In the data rows, 128 means zero.
Here are some points:
[106 154 111 164 120 142  89 147 181 128 135 113 135 148]
[179 101  46 172 163 138 155  71 178  30  67 110 170 128]
[147 119  92 167 151 131 140 104 159  82  90 123 144 138]
[ 64 162 141 146 115 161  96 173 131 172 160 132 110 143]
[154 143  81 150 119 136  92  97 147  65 113 113 146 129]
[155 125  79 156 142 143 144 108 152  83  96 122 148 110]
[114 154 132 121 110 125  97 140 115 105 145 122 126 130]
[174  91 100 127 166 110 200  87 132 131  74 134 148 126]
[122 115 169 102 125 110 139 126 115 176 148 117  93 111]
[146 128  43 178 153 149 133  90 158  40  97 112 159 138]
[140 147  93 181 146 152 138 112 167  74 101 123 166 151]
[115 142 170 124 135 131 140 165 129 184 145 140 108 139]
[ 99 133 215  68  81 100 112 168  74 231 189 138  78 116]
[109 122 136 126 118 125 113 159 132 156 151 115 117 131]
[167  85 105 124 140 109 159 103 128 120 114 116 120 124]
[115 127 113 137 108 142  96 120 135  86 123 117 144 129]
[138 116 147 117 159 101 162 147 113 152 133 137 116 113]
[ 84 180 182 122 109 143 110 154 113 173 155 123 113 134]
[160  80 140  94 148 109 165 118 103 143 125 139 112 111]
[126 117 158  96 117 134 129 127  93 159 131 134 111 121]
[ 58 170 206  91  82 143  56 204 105 184 200 140  84 127]
[ 99 125 126 114 109 138  92 139 105 143 139 125 112 123]
[212  53  39 150 162 119 205  28 127  21  37 127 165  88]
[123 130 143 114 116 122 120 135 116 133 129 122 120 113]
[ 83 162 159 118  97 137  76 165 119 161 154 135 113 148]
[155 102  62 168 145 147 139  86 170  52  89 121 161 134]
[150 105 136 122 130 120 162 109 126 119 114 126 135 112]
[190  77  78 152 184 110 203  75 149  84  89 161 161 112]
[178 105 104 125 156 110 187 130 138 115 117 122 132 115]
[186  69  73 108 138 120 171  55 122  56  72 121 149 108]
[149 118 152 108 148 111 161 121 110 159 133 143 122 131]
[ 90 146 166 129  93 136  79 160 117 154 169 137 112 132]
[162  98 116 117 143 102 161 107 127 115 102 140 129 121]
[ 76 174 166 148  99 151  72 175 136 170 172 122 127 135]
[ 45 199 202  95  50 145  51 208  85 209 204 128 104 146]
[203  85  75 147 170 116 181  78 143  90  87 124 148 115]
[102 129 124 135  91 143  87 129 127 105 132 122 129 116]
[ 94 136 224  59  72  98 105 172  66 240 197 139  73 115]
[125 137  93 139 120 148 119 122 148  71 108 122 150 132]
[ 47 176 193 101  78 137  82 204 123 213 192 137  96 127]
[128 138 112 141 125 143 108 119 142 105  98 127 131 115]
[197  90  16 177 180 149 182  35 168   2  37 112 184 124]
[147  91 125 136 155 118 153 111 127 125 121 133 137 135]
[158 111  77 169 153 143 158  93 164  71  90 127 154 128]
[152 109 144 105 133 114 159 109 102 156 121 134 108 113]
[113 116 184 106 110 111 123 150  94 188 158 132  89 125]
[150  94 134 110 136 120 150 100 116 131 111 136 133 107]
[106 119 140  92 109 111 108 138  94 163 153 135 100 129]
[155 114 139 137 158 116 172 123 107 129 110 120 138 124]
[117 142 129 132 132 126 124 133 126 126 125 127 126 125]
[124 157 125 127 124 143 120 142 144 126 130 114 116 130]
[235  71  57 156 204 120 223  54 148  37  37 119 173 111]
[136 106 118 124 117 129 135 105 132 105 119 134 115 115]
[ 41 216 215 108  88 145  53 217 135 237 196 149 107 143]
[105 161 139 154 117 141  93 131 136 135 146 126 138 125]
[113 148 164 126 123 121 112 157 117 175 157 131 115 134]
[ 88 162 162 126 118 122  97 172 118 176 171 131 119 136]
[176  94 110 130 157 128 185 101 118 123 100 122 145 125]
[159  97 105 129 173  96 170 108 123 139 102 142 139 126]
[152 110 174 124 150 111 157 132 123 175 128 126 127 137]
[ 98 146 116 121 104 139  77 137 137 150 149 134 125 144]
[ 57 206 203 137  95 131  55 213 130 214 209 135 106 160]
[200  76  87 137 180 115 194  67 143  86  73 120 152 118]
[140 103 145 115 140 102 164 133 116 145 135 122 110 122]
[154 106 100 150 144 139 138  91 148  82 108 121 143 135]
[178  75  97 110 156 106 178  78 113 108  84 121 139 110]
[ 49 170 148 129  83 157  58 163 132 129 154 113 113 128]
[216  41  32 151 187  99 227  37 141  23  35 117 188 100]
[162  93 126  83 139 110 154  97 111 117 105 120 126 107]
[123 156  92 150 139 155 104 123 158  71 122 118 143 137]
[123 122 107 164 114 145 126 129 144  79 102 129 161 122]
[148 116  73 145 113 149 102  93 151  53 112 122 143 120]
[117 115 172  76 112 107 143 147  95 183 164 133  97 113]
[107 144 146 137 132 107 112 157 148 182 138 143 113 150]
[227  41   5 162 187 126 198   8 151   0  29 125 180 105]
[ 69 173 249  90 102 114 107 228  91 255 223 153  64 142]
[125 127 144 123 109 117 134 132 115 155 143 118 116 128]
[151 118 124 123 127 122 141 106 124 100 114 118 129 117]
[116 152  91 165 124 168  98  98 146  57 125 113 148 132]
[226  60  69 158 187 118 201  60 153  42  47 113 166 128]
[125 110 113 130 105 142 105 108 137  86 114 121 126 124]
[ 57 179 238  87  71 122  83 209  90 249 224 135  66 119]
[130 123 145 127 157 113 157 138 125 171 126 150 123 123]
[127 119 173 111 123 102 150 133 100 189 134 141 110 116]
[125 148  75 148 110 150 110 113 129  73 118 109 148 144]
[ 97 162 159 138 101 144  78 173 132 154 156 147 132 133]
[ 91 154 138 141 139 147 118 158 139 172 143 136 121 139]
[ 54 187 188 107  73 145  42 191 112 172 197 125  91 148]
[117 128 103 119 127 129 109 111 127  80 128 124 121 114]
[122 140 148 117 140 140 118 128 127 134 144 140 123 122]
[135 111 106 140 132 117 135 103 133 119  95 118 130 116]
[ 70 179 184 112  81 144  54 194 115 181 192 135 111 137]
[133 127 137 113 119 122 130 131 114 126 120 117 121 111]
[192  67  68 109 138 123 173  49 123  46  63 118 155 107]
[206  73  77 144 199 111 212  44 132  57  67 128 156 102]
[124 142  88 136 124 141 102 108 139  73 110 125 149 123]
[114 154 108 160 134 146 119 122 160 115 124 131 127 138]
[ 63 191 174 115  91 140  61 157  95 180 168 129 104 133]
[129 107 130 111 126 142 133 122 139 124 116 125 139 130]
[105 174 134 153 118 150  80 176 143 120 158 122 146 141]
[ 94 158 151 103 101 124  90 150 114 143 152 126 127 119]
[ 84 176 146 149 107 146  78 174 148 171 148 137 119 142]
[118 132 183 114 124 104 129 161 114 217 152 145 106 137]
[146 139  59 179 141 165 108 110 170  55 112 119 146 136]
[153  96 129 125 167 118 185 116 132 141  88 125 138 114]
[156 115 135 114 131 121 157 111 117 127 116 140 126 126]
[150 108 132 128 140 116 148 115 129 176 130 125 134 129]
[ 85 136 190  87 113 122 124 176 101 195 182 138 104 127]
[107 143 152 121 112 128 113 172 125 182 156 141 116 137]
[108 148 100 144 133 148 103 144 163  91 108 122 157 136]
[112 130 101 126 108 147  72 116 142  65 121 123 149 123]
[164 109  21 176 132 171 137  37 171   0  71 104 182 104]
[183  86  79 128 176 143 172  57 141  58  81 126 154 124]
[178 103  50 176 155 134 152  80 172  37  72 133 162 132]
[121 131 151 123 109 135 107 122 113 137 137 122 106 123]
[106 145 149 107 113 129  95 135 111 130 152 127 135 137]
[127 133  86 165 142 153 117 120 165  86 103 120 154 132]
[116 143 111 142 105 140  85 116 158  91 132 112 135 124]
[166  78 112 125 164  93 189 108 135 127  96 113 124 119]
[150  93 147  83 134  93 149 111  98 138 112 134 105  91]
[218  50  64 160 185 104 215  54 141  71  70 133 171 137]
[ 50 169 167 116  86 148  68 158 113 155 173 131 107 130]
[102 128 134 101 111 123 111 133 121 177 138 158 111 118]
[ 99 152 204  99 117 122 142 159 105 223 172 124  97 143]
[199  97  82 144 178 120 180  97 139  66  64 115 158 131]
[ 65 166 182 107  92 135  99 191 125 201 180 139 107 129]
[169 100 108 120 117 118 167  94 111 104  96 135 130 103]
[145  97 153  94 138 110 150 132 106 156 139 137 111 117]
[110 124 153 111 114 132 125 138 111 139 133 133 107 128]
[147 138  89 156 129 140 122 110 163  96 117 130 160 135]
[ 92 177 123 162 116 156  98 149 144  99 137 125 133 134]
[ 84 168 180  94 106 122 103 162 103 172 169 131  97 133]
[163  80 121 136 160 116 170 104 125 124 113 130 139 129]
[ 94 169 108 114  96 145  79 141 125 112 140 136 130 115]
[ 85 166 181 106  77 145  69 161 114 166 164 126 105 131]
[150 122 108 153 164 142 140 124 144 104 110 129 145 127]
[190  90  67 128 137 137 139  75 131  45  70 109 152 113]
[117 165 171 109 140 127 133 170 114 188 170 130 103 132]
[ 26 184 243  94  67 129  59 226  81 255 231 163  71 132]
[190 102   4 189 171 159 152  53 200   0  46 121 197 137]
[ 68 204 133 159 115 137  86 182 141 146 160 117 116 147]
[ 85 170 172 131 112 116 121 187 126 181 151 146  95 127]
[ 70 176 192 108  85 140  65 195 108 193 190 135 105 135]
[188  83  96 149 174 112 185 108 146 107  92 131 151 119]
[175 106 127 140 168 113 195 118 133 141 100 135 137 129]
[114 150 187 100 138 119 137 180 110 238 175 139 108 133]
[125 130  60 146 127 163 106 103 154  46 106 117 154 128]
[165 109 122 151 144 123 176 103 152 110 103 110 126 130]
[117 145 114 127  92 136  92 136 151  99 129 142 127 128]
[109 155 149 118 110 144  88 153 131 132 148 124 116 118]
[139  90 136 105 130 103 162 111 117 120 132 111 114 114]
[ 92 132 218  70 103 112 112 185  73 240 192 139  90 124]
[147 111  64 155 150 139 131 105 161  73  97 129 159 126]
[143 137  47 164 123 152 119  89 161  38  84 118 146 142]
[156 113 166 101 156 106 176 121 103 180 135 147 119 131]
[104 137  99 137 102 160  82 127 131  81 125 129 128 121]
[107 140 144 118  88 145  94 153 120 126 162 122 112 128]
[143 140  90 165 139 163 118 116 171  73 104 134 148 142]
[229  49  60 150 202  95 233  53 168  54  50 130 175 116]
[ 75 160 124 131 110 142  98 155 136 132 147 138 135 147]
[125 144 167 135 120 131 138 155 121 182 144 137 117 142]
[122 164  68 169 135 159 112 120 170  91 114 122 143 146]
[ 88 149 167 128  90 140  80 164 115 153 171 136 112 131]
[ 79 165 184 103  92 125  93 167 100 183 168 137  90 126]
[120 129 192  83  99 118 144 167  77 198 166 141  87 130]
[ 60 192 141 160 114 145  85 177 154 168 158 145 120 167]
[143 116 160 109 130 119 144 128  94 164 143 129 110 103]
[169  86 134 111 148 119 156  82 128 108 118 125 140 100]
[ 72 170 177 117  83 150  46 185 106 177 187 127 101 129]
[128 120 156 123 170 105 172 133 138 160 130 130 117 110]
[153 115 128 137 151 117 154 138 135 142 128 136 125 121]
[104 172 129 157 124 148  95 160 147 110 136 126 150 139]
[160 116 106 120 119 128 133  94 130  86 126 110 132 124]
[127 164  97 151 123 155  97 125 157  79 111 117 144 132]
[146 110 141  72 124 114 151 112  98 158 127 122 121 123]
[120 127 168 106 134 100 143 160 107 189 148 134 124 137]
[130 126 126 148 142 116 121 150 141 142 125 137 142 135]
[ 87 158 133 107 102 143  76 152 117 131 154 117 120 138]
[144 106 135 113 152 107 166 115 113 162 117 141 105 114]
[ 81 150 164 100  95 129  99 161 118 180 157 123 114 135]
[106 134 156 111  90 135  95 149 105 164 153 124  97 131]
[144 127 161 120 151 106 163 119 123 163 140 126 118 143]
[104 158 175 123 112 123 101 168 113 187 169 131 109 138]
[101 134 197  76  80 109 103 157  84 204 180 135  89 119]
[150 108  43 161 153 144 130  95 164  48  88 129 166 119]
[ 81 153 192 104  89 133  83 170 107 149 169 137 102 138]
[136 128  67 150 132 145 116  95 167  59  93 108 156 124]
[148 105  98 118 131 119 157 110 134 103  94 111 147 119]
[114 149 103 115 105 143  93 136 131  80 129 128 128 138]
[148 148  68 182 151 166 144  97 175  71 116 110 151 140]
[143 134 135 109 132 135 116  96 119 144 127 152 117 122]
[ 13 198 255  66  57 117  35 245  74 255 222 150  52 137]
[ 98 155 138 169 134 143  97 145 140 145 128 121 126 147]
[ 56 166 183 114  85 132  83 188 109 176 175 128 118 128]
[188  75 114 109 153 106 178  83 114 109 101 139 142 117]
[124 114 131 127 133 127 122 106 124  88 120 136 139 122]
[ 96 160 127 155 119 146 101 147 138 136 144 116 139 146]
[159 108  48 138 133 153 121  71 142  19  80 108 173 126]
[126 140 194  88 107 111 133 163  94 212 168 135 100 118]
[158 103 113  92 131  96 155 100 104 103  99 130 144 121]
[ 92 181 136 139 106 146  73 174 135 125 178 110 127 150]
[216  66   0 191 182 132 184  23 199   0  23 108 199 117]
[ 63 183 186 145 105 136  65 211 138 192 182 139 111 150]
40 more points follow, each with its number after it:
[ 56 198 153 146  86 134  64 205 131 176 180 136 111 155] 0
[173  65  81 113 158 123 168  77 132 109  87 144 144 120] 1
[ 83 170 136 143 117 133  82 173 153 153 156 131 129 147] 2
[134 131 169 128 139 104 156 147 116 185 134 125 124 130] 3
[151 109 112 127 143 108 142 110 128 117 115 120 154 120] 4
[104 144 159 101 101 122 107 130 111 164 159 127 118 136] 5
[ 88 180 125 122  84 147  65 145 120 134 162 135 117 122] 6
[ 69 154 195  85  89 135 105 173  91 229 199 135  90 141] 7
[102 155 170 134 130 139 131 161 129 164 158 127 114 145] 8
[211  61  85 130 194 106 205  58 130  66  86 128 172 109] 9
[107 161 126 156 124 140 110 142 153 119 134 129 139 137] 10
[162 104 106  96 129 112 143  88 129 114 108 129 135 129] 11
[135 130 163 129 146 105 153 132 129 155 139 125 133 139] 12
[ 74 153 131 120 106 135  72 157 127 120 146 140 125 138] 13
[112 155 190 117 106 118 138 182 104 230 167 138 100 145] 14
[ 68 197 165 135 100 144  72 188 135 166 173 134 130 164] 15
[134 123  58 141 134 137 119  90 128  45  87 126 148 113] 16
[114 139  76 155 118 147 103 108 138  57 108 114 150 134] 17
[135 112 170 124 152  95 150 154 123 180 143 153 110 128] 18
[138  99 148  90 122 114 139 135  95 164 142 132 118 119] 19
[155 124 159 124 122 113 175 119 117 183 127 125 110 123] 20
[168 116  86 151 165 127 155  88 144  83  91 118 157 122] 21
[ 57 191 189 130  99 152  61 219 117 190 187 130 108 143] 22
[103 123 193  86 114 125 117 170 112 217 175 141 102 119] 23
[149 132 150 129 123 119 163 121 123 170 127 126 118 124] 24
[156  87 121  78 127 107 159 107 111 127  98 133 126 101] 25
[150 137  41 188 163 156 132  76 168   6  55 107 179 132] 26
[135 121 130 132 118 136 119 106 118 121 124 120 118 121] 27
[169 110  62 143 136 135 133  74 148  28  79 115 156 141] 28
[105 155 119 135 117 135  89 142 141 111 144 120 128 138] 29
[106 128 139 106 115 121 120 133 119 179 138 154 112 118] 30
[133  99 170  94 134  92 168 134 115 182 131 153  97 116] 31
[131 118 154 117 117 127 121 121 107 150 137 124 106 119] 32
[135 104 157  77 137 106 135 117 103 166 145 133  91 101] 33
[ 66 161 152 108  80 138  63 165 102 152 173 141 118 139] 34
[138 110 168 105 141  97 169 145 111 173 148 125  98 122] 35
[ 42 182 233  87  93 131  67 206  93 245 206 146  86 122] 36
[182  95 108 142 165 121 178  87 134  63  87 128 144 117] 37
[202  76  69 150 178 113 200  56 150  78  64 111 152 117] 38
[145 110 133 129 171 109 190 114 125 157 102 122 140 127] 39
Which of these numbered points is nearest to each point below, ignoring the 3 directions in which the first points spread most? Its number follows each.
[160 102 110 102 132 113 149  87 129 112 105 129 133 126] > 11
[ 84 164 129 142  96 153  91 147 149 142 146 156 128 121] > 30
[ 69 180 171 138 104 151  72 200 124 171 170 129 118 142] > 22
[140 105 130  79 116 114 139 124 110 142 116 132 122 106] > 25
[130 129  47 140 127 141 109  83 127  26  83 123 151 109] > 16
[118 131 161  66 106 118 125 137  90 179 146 122 108 128] > 11
[147  98  33 163 125 165 140  50 166  16  53 112 170 114] > 39
[175 113 121 142 153 118 183 103 125 110  86 113 147 128] > 3
[142 120 160 124 148 106 157 125 124 152 134 128 132 134] > 12
[179  84 113 147 164 119 199  87 139 115  82 133 126 129] > 27
[158  98 132 119 138 119 164 103 123 115 112 130 135 108] > 10
[ 96 144 164 118 100 135  94 153 119 125 149 135 113 138] > 37
[178  96  55 168 156 131 177  70 168  44  84 122 172 121] > 10
[145 117  45 145 139 139 124  73 135  21  77 122 156 111] > 16
[ 66 195 172 127  95 143  70 189 128 167 178 131 125 161] > 15
[138  89 146 101 128  97 164 115 117 127 139 113 106 116] > 35
[ 89 153 134 137  90 140  69 144 142 106 155 134 126 129] > 18
[171 116  88 153 164 129 154  87 144  79  88 119 156 124] > 21
[ 70 171 177 117  79 152  49 185 107 179 185 123 100 128] > 32
[ 82 150 123 126 112 135  79 149 134 111 139 135 130 138] > 13
[134 102 110 133 116 141 116  99 136  85 110 126 130 123] > 32
[132 117 156 120 141 107 153 147 111 161 120 140 108 109] > 16
[102 173 164 115 104 138 103 140 125 152 163 118 111 144] > 5
[103 143  79 152 111 148 100 111 134  56 112 115 149 132] > 17
[107 153 125 128 116 135  93 146 138 119 147 117 123 136] > 29
[171 122  63 172 153 148 150  78 160  55  76 123 157 128] > 27
[226  47  53 142 187 112 223  58 145  66  71 129 159 110] > 19
[112 128 140  93  96 132  93 118 106 141 136 137 102 111] > 30
[151 113 111  98 125 107 145 103 111 101 104 130 144 122] > 15
[130 128 128 121 127 114 120 128 126 131 132 117 147 121] > 4
[139 103 149  87 143 111 145 119 109 160 140 133 100 102] > 33
[139 146 105 128 113 140 104 114 142  82 105 117 126 147] > 28
[151  99 141  92 146 109 149 106 115 146 130 133 105 101] > 33
[122 111 157  64 136 112 140 134  97 168 144 125  94 104] > 33
[100 117 169 106 136 118 139 145 118 176 150 123 119 133] > 39
[146 111 126 121 150 114 162 111 121 144 113 141 115 118] > 16
[ 40 198 186 129  99 137  53 201 146 206 192 139 112 152] > 2
[202  80  65 134 177 115 180  50 116  57  64 119 152 111] > 21
[158  78 140  85 136 120 149 115  89 120 122 123 120 111] > 22
[ 96 156 152 107 106 131  86 142 110 129 155 128 133 138] > 15
[ 87 184 181 110  97 137  93 158 119 170 177 124 106 149] > 5
[ 86 183 142 144 115 138 101 166 152 148 157 141 126 135] > 10
[120 126 164 109 140  99 147 160 106 184 145 131 127 137] > 4
[ 99 142 136 128  96 135  82 142 134 116 152 134 124 127] > 18
[ 84 152 131 126 110 138  77 155 132 118 144 137 129 139] > 13
[122 154 107 159 160 150 125 134 150  91 142 135 138 133] > 9
[107 124 190  90 118 120 124 167 112 213 170 142 104 121] > 23
[149  84 137 104 135 101 169 105 116 119 129 115 113 113] > 35
[ 81 170 174 117  98 144  95 157 120 161 161 124 104 140] > 8
[ 80 153 185  91  97 136 108 169  97 217 190 136  95 140] > 7
[190  71  67 133 168 120 172  73 126  42  68 117 146  97] > 22
[120 143  85 137 129 138 105 114 140  68 102 131 144 141] > 13
[100 183 112 146 105 141  94 151 136 145 153 125 136 139] > 6
[172  93 103 135 184 117 184 100 146 115 111 140 135 122] > 33
[170 108  48 147 141 152 132  47 153   0  54 107 170 124] > 26
[121 106 189  88 132  88 166 146 117 209 141 160  86 115] > 31
[187  70 108 119 128 110 178  84 109  98  93 120 123 119] > 14
[187  74 109  99 160  99 181  76 124  94 101 145 114  95] > 33
[201  75  96 158 195 119 209  65 132 107  80 127 139 129] > 27
[ 43 176 184 123  94 144  56 200 120 186 194 116 116 140] > 4
[100 129 181  95 113 129 115 167 117 201 169 138 105 123] > 23
[162  84 132 118 162 112 182 116 119 156 116 130 125 134] > 19
[183 102   6 171 141 150 133  36 164   0  64 119 170 122] > 6
[125 134 187  93 129 116 132 154  96 199 160 133 102 127] > 21
[133 121 162  95 117 110 136 132  99 151 121 130 101 136] > 28
[101 146 136 117 109 141 120 144 117 139 143 119 134 129] > 39
[100 151 170 129 122 115 127 179 133 171 156 128 101 128] > 35
[114 137 143 136 140 107 122 153 146 177 135 142 117 142] > 2
[157  93 170  96 124 107 142 117 114 156 135 147 104 113] > 18
[105 140 215  91  95  98 108 156  79 211 169 128  93 105] > 3
[ 75 153 191  87  91 133 101 171  93 219 192 133  91 141] > 7
[191  89  76 125 164 112 175  58 111  69  73 119 145 108] > 21
[ 92 179 112 156 128 164  91 152 123 119 152 125 161 137] > 9
[ 87 143 186  87 100 132 115 165  94 212 184 134  96 139] > 7
[ 63 188 164 131  89 134  61 185 136 185 180 137 113 150] > 2
[ 43 207 172 118  76 140  46 189 100 196 174 126 117 140] > 39
[204  65  57 120 180 121 198  26 146  51  48 111 172 104] > 39
[113 156 126 122 130 150 120 162 153 138 134 129 122 132] > 25
[211  31  82 142 162 104 209  53 119  63  69 135 146 102] > 18
[169  64  88 106 159 120 171  83 134 127  93 150 142 119] > 1
[138 125  70 173 157 152 132 108 173  78 100 112 179 125] > 4
[132  82 149  93 117 106 135 118 110 156 143 139 124 102] > 23
[ 71 182 144 143  93 134  77 186 133 160 168 136 113 149] > 0
[142 109  92 146 154 114 154  95 143  84  93 126 165 117] > 4
[148 104 169 122 140 100 158 133 118 175 140 130 126 135] > 12
[ 89 149 146 125 105 140  70 151 128 138 147 143 118 137] > 18
[196  96  48 154 152 131 143  82 134  24  72 123 163 106] > 22
[128 122 141 109 114 125 120 139 102 130 134 134 119 113] > 22
[ 93 140 108 132  90 160  68 133 128  83 131 129 121 121] > 18
[103 151 133 124  87 136  88 152 142 121 142 141 117 130] > 31
[171 100 124 139 159 116 171 120 113 128 104 125 150 113] > 22
[203  43  74 108 143 116 187  50 144  72  74 129 137  91] > 23
[178 106  85 174 168 127 172  69 145  53  79 105 169 129] > 12
[ 60 192 173 102  61 146  49 193 129 173 192 132 100 143] > 11
[ 89 163 110 133 108 143  72 142 131  94 129 128 132 144] > 13
[129 124 170  93 118 110 134 138  97 163 130 130  99 135] > 28
[ 98 153 153 127 101 149  94 158 121 147 149 112  95 121] > 32
[139 133 151 125 148 115 151 121 129 149 139 125 121 142] > 12
[164 113  15 159 157 156 129  63 183   4  57 122 181 117] > 25
[105 157 118 137 116 136  88 145 146 115 145 119 126 140] > 29
[155 105  62 150 112 149 101  81 153  38 108 123 149 118] > 18
[ 74 156 228  86 101 119 117 194  77 245 179 130  79 129] > 39
[ 72 157 149 109  85 139  70 159 107 149 167 136 116 137] > 34
[164  99 114 129 161 121 174 117 156 154 116 134 128 136] > 23
[133 110 105 129 121 128 124  89 126 115 109 128 138 108] > 30
[ 45 185 215  92  60 117  56 216  85 246 221 143  71 137] > 0
[190  88 101 153 183  94 182  99 148 104  95 135 159 123] > 18
[172  79  55 153 147 134 170  53 146  51  74 139 167 134] > 34
[ 84 155 155 125  61 142  79 157 114 156 164 136 125 125] > 14
[ 99 161 119 139 115 137  88 151 147 120 147 118 126 143] > 29
[ 64 172 203 100  77 115  76 199  91 232 204 141  84 136] > 0
[102 131 188  96 112 112 120 148 108 195 161 122  86 116] > 38
[ 99 153 151 101 104 132  82 136 108 124 157 126 137 137] > 15
[142 101 143 109 134 113 153 107 117 147 126 117 107 109] > 38
[162  76  70 123 145 130 165  68 145  42  68 135 153 109] > 31
[132 136  68 156 131 123 122 105 155  75 110 122 148 136] > 0
[151  84 137 126 123 128 135 109 115 116 103 126 134 111] > 32
[ 40 174 177 110  82 159  61 179 121 182 199 128  97 147] > 7
[200  83  92 112 154 115 175  46 125  51  65 123 133 117] > 28
[ 94 160 171 109 101 140 107 147 115 153 153 125 104 137] > 8
[161 109  42 138 133 157 120  66 143  10  75 104 179 123] > 15
[130 125 170  95 109 120 146 152  90 175 151 138 101 129] > 14
[107 135 106 119 109 139  80 125 140 140 141 137 127 141] > 1
[ 93 156 180 131  95 121 120 179 107 211 174 141 113 131] > 14
[ 44 191 255  81  62 119  73 230  82 255 241 136  56 125] > 35
[163 121  72 151 164 134 149  98 163  69  95 117 157 135] > 29
[ 83 158 140 134  54 149  75 147 116 139 160 138 132 125] > 14
[253  35  65 120 149 118 201  31 141  36  46 126 161 100] > 14
[ 94 148 168 105  93 133 113 176 117 167 174 132 100 133] > 35
[117 151 116 131 135 151 122 153 156 129 129 126 132 131] > 25
[ 69 168 208 108 107 108  94 205 111 243 183 147  95 127] > 2
[ 78 164 164 125  99 128  73 204 137 179 167 129 113 146] > 2
[181  72  59 131 145 147 164  54 135  50  74 112 154 128] > 7
[128 160  71 185 138 160 129 115 163  83 104 109 160 151] > 14
[ 49 185 215 114  76 118  60 217 123 234 199 137  84 141] > 2
[157  85 121  99 116 120 136 104 106 133 123 133 133 113] > 19
[123 103 152 113 160 118 154 131 119 162 129 143 122 119] > 36
[ 92 178 216 113 113 126 135 193 116 238 180 132 103 131] > 24
[123 144 101 140 120 149 110 121 145  81 116 124 136 128] > 10
[ 93 147 109 138  93 158  67 139 131  89 136 129 123 125] > 18
[ 38 203 187 115  61 145  38 218 132 196 208 134 110 151] > 2
[148 149  75 171 135 148 127 113 172  63  97 127 163 136] > 10
[172  85  48 158 148 139 163  54 152  40  72 134 168 131] > 34
[ 92 173 140 135 101 150  67 154 135 121 150 114 117 152] > 28
[ 98 173 140 153 118 152 104 156 137 115 139 125 124 130] > 37
[ 91 182 130 159 113 159  95 154 144  99 137 121 126 132] > 37
[117 110 197  87 114 110 145 137  85 184 158 126  82 122] > 8
[ 89 180 144 136 118 149  94 160 139 144 158 117 131 140] > 21
[123 118 182 118 123 109 163 159 109 205 143 126 112 131] > 3
[130 112  67 148 129 150 116  82 143  32  83 118 150 129] > 17
[171  96 118  95 144 117 173  92 115 131 112 137 135 102] > 6
[ 89 163 149 101  97 124  80 148 115 139 157 128 127 118] > 4
[207  56  73 155 179 105 208  57 133  74  77 133 165 132] > 34
[125 116 163 124 143 101 167 149 117 189 149 134 113 149] > 17
[113 164 212  87 123 125 136 187  99 227 164 148  95 136] > 15
[193  62  74 104 172 114 199  62 134  55  48 133 144 124] > 13
[ 90 176 183 100  92 132  93 154 116 165 182 122 103 144] > 12
[113 135 204  76 106  93 129 158  82 207 152 136 104 117] > 3
[ 70 173 194  99  90 125  89 180 103 194 177 138  85 132] > 10
[172 107  95 135 164 122 165 111 147  98  94 126 161 130] > 15
[160  72 116 115 142 107 168  90 118 109  94 133 121 117] > 31
[171  88  51 166 142 138 157  59 159  30  71 102 176 130] > 3
[ 72 182 140 126  96 139  53 158 137 113 149 112 135 123] > 4
[ 73 170 193  89  86 140  89 188  86 212 181 123  96 133] > 39
[129 129 145 118 146 134 129 124 131 136 137 143 123 124] > 36
[165  95  32 133 140 149 121  62 150  27  73 127 159 130] > 1
[164 100 140 107 153 115 160 131 111 135 114 130 129 133] > 22
[105 142 210 109 120 105 161 190 106 255 176 148 109 139] > 14
[178  92 112 142 154  94 186 123 114 143 103 123 138 109] > 0
[ 73 188 169 130 106 133  97 183 139 182 179 144 113 135] > 10
[ 80 152 116 142  95 141  85 158 136 131 160 130 122 140] > 0
[ 82 181 155 117  83 149  59 165 109 151 170 126 113 138] > 21
[113 140 130 106  89 137 105 126 113 121 137 131 126 115] > 10
[162  78 139 103 138 114 163  88 107 130 108 136 134  99] > 36
[124 117 119 131 127 116 128 116 128 140 109 122 120 114] > 38
[ 46 185 233  98  99 119 101 210 108 241 194 129  81 131] > 39
[ 95 148 170 104  96 134 117 180 118 172 176 132 100 135] > 35
[ 68 145 255  69  85  92 101 217  67 255 235 132  67 133] > 35
[ 91 113 217  73  88 104 119 194  80 255 180 143  81 132] > 19
[159 121  87 156 157 124 143 109 148  75 106 119 148 126] > 29
[ 56 184 206  99  60 135  47 197  97 213 205 143  98 147] > 15
[176 104  33 158 159 140 163  61 149  45  84 115 168 115] > 6
[ 61 191 159 140  86 137  53 188 143 185 181 138 117 153] > 2
